128 stands for zero in the data rows.
Here are some points, each followed by its number:
[158 145 164 189 121 169 154 101 126 143 111 121 134 146  91 178 120 158
 105  83 114 128 192  97  97 133 130 130 118 101 130 130 108 120 124 152
 127 131 128 104 112 111  93 144 118] 0
[111 122 128 126 174 103 123 125 107 122 130 125 125 121 134 114 134 172
 127 125 126 116 113 135 102 125 121 130 115 120 127 133 134 117 117 107
 112 141 152  97  97 161 177 106 110] 1
[118 126 102  95 155 103 119  91 163 113 130 129  96  96 124 103 127  87
 135 145 156 121 118 118 147 123 122 134 124 118 128 127  91 125 127 110
 127 144 134 119  42 109 126 117 109] 2
[105 113 107 101  26 119 119 184 154 139 133 161 100 154 138 138 120  81
 100 169 109 138 140 161  85 123 178 106 142 156 117 119 165 108 135 126
 106 147 120 140 168 121 155 115 129] 3
[115 118 118 111 107  92 118  94 107 116 143 124 122 100 141 150 132  95
 118 156 120 125 113 172 158  86 161 119 157 163 141 112 130 130 144  95
 114 182 108 137 151 123 157 108 134] 4
[117 123 159 168 116  94 136 113 118 115 120 128 123 102 116  94 125 146
 128 141 153 130 114 136 123 142 134 129 138 143 126 124 140 118 125 149
 122 128 147 111  86 124 205 126  99] 5
[120 125 128 148 153 110 128 129 107 123 129 134 145 121 108 106 142 152
 168 103 147 118 127 129 121 121 103 195 103 121 137 139 104 167 134 131
 179 105 108 168 113 124 121 121 177] 6
[107 113  97  86 109  80 113 119 160 112 136 136 102 103 142 100 136  55
 125 197 134 141 105 176 167 103 169 134 108 154 144 107 109 144 156 140
 174 103  92 144  79 101  94 144 153] 7
[129 127 136 141 153  99 128  95 102 118 136 128 137 106 139  89 127 145
 143 117 163 125 114 114 142 149 101 133 114 112 123 144 138 120 114 136
 112 128 158  97   0 134 110 153 181] 8
[167 150 173 168 145 162 134 110  86 147 121 105 139 160 105 164 124 124
 136  94 141 134 134 106 154 140 113 134 106 165 133 134 135 126 121 122
 150 131 133 117 105 133  88 132 121] 9
[173 155 149 164 155 182 135  65  95 133 116  98 134 109 113  96 125 103
 144 111 131 128 118 114 142 140 130 123 137 106 117 120 162 112 117 128
 111 151 165  97 172 123 143 129  93] 10
[127 131 101  95  96 131 117 113 115 126 135 100 138 110 146  97 156  94
 172 220 139 127 108 178 138  94 108 144 103 129 129 129 108 135 131 141
 132 115 136 135 129 142 188 122 113] 11
[152 151 137 147 141 175 134 105 190 135 115  92 131 133 104 116 117 143
 164 118 120 147 144 129 115 126 158 130 125 111 121 123 124 116 132 119
 117 105 129 140 111 105 180 122 120] 12
[165 126 119 125  99 244 131 152 171 144 113 103 116 158  96 146 112 127
 122 145 131 134 148 124 105 139 170 124 122 126 117 125 158 113 123 132
 119 163 129 137 127 116 177 123 111] 13
[112 122 129 140  93 117 120 133 107 125 131 130 140 116 137 115 137 188
 158 105 129 123 143 117 112 146 103 129 122   7 133 142 122 164 126 132
 124 104 111 133 128 136  72 130 176] 14
[121 125 115 122 156 109 124 112  99 125 132 115 125 119 134 110 124 111
 109 138 129 130 132 156 141 113 130 137 113 127 126 123 128 123 125 108
 118 162 138 119  71 128 151 107 101] 15
[ 98 107  98  97 140  82 121 172 142 115 136 135 100 109  96 135 116  93
 118 143 120 147 117 144 159 119 151 138 138 129 153 110  98 134 148 118
 150 103  96 153 150  96 117 132 135] 16
[123 127 116 104 135 118 121 114  91 125 141 112 135 109 183  95 154 104
 174 121 134 112 118 137 146  80 118 139 107 107 125 112 102 132 138 156
 153 119  92 198 154 108  73 163 195] 17
[126 132 106  93 105 119 117  88 129 124 145 105 115  99 147  85 124  49
 146  32 133 117 119 168 135 110 134 133 120 115 132 125  99 143 127 115
 146 132 139 133 157 125 122 116 115] 18
[132 125 132 141 138 105 121 146 105 124 132 137 134 127 130 149 135 152
 131 133 109 119 124 135 130 125 126 129 150 114 144 128 122 118 126 110
 133 113 137 137 129 125 121 111 129] 19
[110 114 109 114  84 111 125 130 166 128 125 148 119 143 130 123 129 125
 125 140 123 133 138 126 119 148 132 117 129 160 124 144 160 116 122 125
 113 148 134 120 139 142 154 123 131] 20
[111 113 132 143 132  90 136 130 126 120 125 134 123 117 158 124 126 117
 124 118 137 123 136 120 134 141 109 130 129 114 128 148 159 131 124 124
 121 102 127 113  84 116 123 116  98] 21
[120 121 107  98 171 109 126 156 106 121 142 122 134 129 147 133 139 143
 146 105 128 114 146 115 111 128  93 127 142 103 114 138 129 115 134 170
 112 131 110 163 109 147 124 135 150] 22
[120 120 133 127 158 116 118 131  98 123 133 135 137 115 141 118 143 111
 150 121 124 120 122 111 146 127 105 130 117 187 126 138 124 128 120 144
 133 129 137 106 156 125 190 109  94] 23
[126 135 149 181 183 115 134  79 111 121 117 110 124  98  93  90 120 146
 152 111 150 135 120 113 134 133 130 126 110 117 121 125 113 125 128 140
 118 136 124 119 153 104 167 120 108] 24
[135 149 156 136 143 132 132  72  94 119 115 121 126  96 117  96 120 173
 119 105 140 125 119  90 142 148 117 128 130 126 117 143 147 117 115 150
 120 126 156  96 152 136 118 122 172] 25
[101 109 114 132  74 100 119 133 148 122 138 162 115 117 105 125 121 107
 132 123 143 124 130 140 130 148 115 115 133 153 129 136 147 120 127 128
 121 137 127 114  67 157 131 121 130] 26
[106 112 134 144 109 106 132 152  97 123 123 126 147 108 102 114 136 117
 123 145 142 129 126 120 133 146 114 118 115 136 124 134 140 124 118 146
 133 139 131 121 108 110 132 128 105] 27
Which three points above are nearest to each new point by angle? Their numbers follow each, nearest first.
[134 139 139 136  80 135 126 127  98 133 131 120 138 120 134 132 134  85
 123 104 140 122 124 126 119 118 124 135 125 131 122 121 136 120 134 148
 125 128 127 129 171 107 142 116 116] 18 3 10
[119 117 103  90 151  89 113 117 146 114 143 117 121  93 166  84 139  63
 149 225 134 131 102 170 166  90 148 144 104 102 134 108 114 145 140 147
 143 105  90 166 128 103  68 145 139] 7 17 16
[102 111 144 135 122  92 133 135  90 117 126 144 129 108 136 113 120 132
 134 126 140 131 145 128 116 132 124 124 118 128 126 141 127 117 119 138
 121 132 155 105  28 125 107 126 111] 8 21 27
[115 121 103  92 133 102 115 165 143 121 144 132 129 131 148 142 142 114
 109 120 132 115 115 119 109 117  99 111 133 104 113 143 146 114 120 146
 114 138 121 116 117 149 116 136 137] 22 26 21
[153 138 136 157 150 163 123  78  95 128 126 102 163 118 113 125 135 128
 136 148 130 122 116 148 149 135 120 149 129  91 142 142 111 155 124 122
 147 118 134 132 112 154 124 121 119] 10 9 6
[161 163 116 127  91 172 126 141 199 162 119 123 116 168  96 176 115 148
 103  94 109 145 148 130  78 153 141 118 147 162 117 125 162 113 127 121
 107 144 133 118 200 104 157 112  98] 13 3 20
[123 121 151 181 135 157 156 173 170 132 108 139 130 157  81 193 106 152
 108 126 110 134 125 120 140 143 183 120 153 142 142 115 134 132 137 106
 114 127 138 123 150 123 137 121 109] 13 0 12
[108 113 127 114 133  93 122 141 105 116 139 132 135 103 148  98 144 167
 164 101 110 113 125 118 145 115  92 143 115 112 132 112 117 144 142 173
 177  85  83 182 182 101  19 169 175] 17 6 14
[115 119 126 129 121 104 138 152 145 124 124 130 130 119 118  98 125 152
 152  96 147 127 114  94 109 134  99 123 130 134 116 127 133 133 122 138
 157 114 136 135  88 178  55 156 140] 8 14 6
[107 116 134 141 166  92 123 108 101 115 136 132 127 103 136  99 139 141
 209 115 140 117 127 103 134 125  97 132 126 117 126 141 130 119 114 144
 117 125 111 182 113 172  71 162 202] 17 22 6
[118 128 108 101 125 110 116 165 115 121 139 142 139 129 141 115 143 132
 139 132 156 117 151 110 110  99  95 116 154 158 113 144 126 105 120 152
 104 141 131 155  90 168 135 137 184] 22 26 8
[113 120  97  86 152 110 113 188 108 128 112 196 108 120  79 173 104  99
  86 150  93 158 104 142 159 148 163 136 138 127 173 107  71 157 138 103
 162 116 114 122 207  84 101 120 100] 16 19 7
[114 119 118 117 109 118 126 105 113 120 134 114 135 113 154  92 138 138
 145 106 157 117 130 145 255 111 114 155 112 141 150 122 101 153 145 109
 151 111  92 138 150 112 169 113 164] 17 6 18
[105 113 107 100 148  85 117 130 106 117 155 167 118 153 150 156 129  88
  95 153 100 140 133 200 113 117 154 109 167 122 129 114 156 112 137 111
 106 141 112 143 178 117 153 112 134] 4 3 16
[107 112 114 101 120  91 120 113 105 118 144 137 120 106 202 109 147 123
 160 154 160 111 131 108 131 133  92 139  82 123 133 105  81 174 143 156
 170  77  83 194 169 121  22 209 174] 17 6 7
[134 136  99  94 102 156 116 129 130 135 142 153 102 152 124 187 124  66
  83 145  98 138 141 154 114 127 157 107 137 133 121 124 158 113 137 111
 109 164 134 127 172 125 141 110 113] 3 4 13
[100 108 110 115 121  96 132 174 249 123 117 164 108 123  97 145 107  82
 119 133 116 137 111 127 123 119 182 131 123 138 148 112  97 145 142 105
 144 116 119 127 196 110 129 123 134] 16 3 7
[115 121 116 113 138 112 127 148 161 121 129 141 124 114 149 123 130 148
 155 122 127 129 138 102 116 143 112 120 151  78 118 145 144 108 119 125
 103  99 142 110 112 177  76 169 133] 14 22 8
[131 122 122 127 145 142 126 104 147 136 127 117 121 135 105 128 132 118
 125 106 110 129 121 114 121 146 118 131 127 119 118 131 135 115 122 124
 117 133 154 130 116 105 149 123 115] 12 10 13
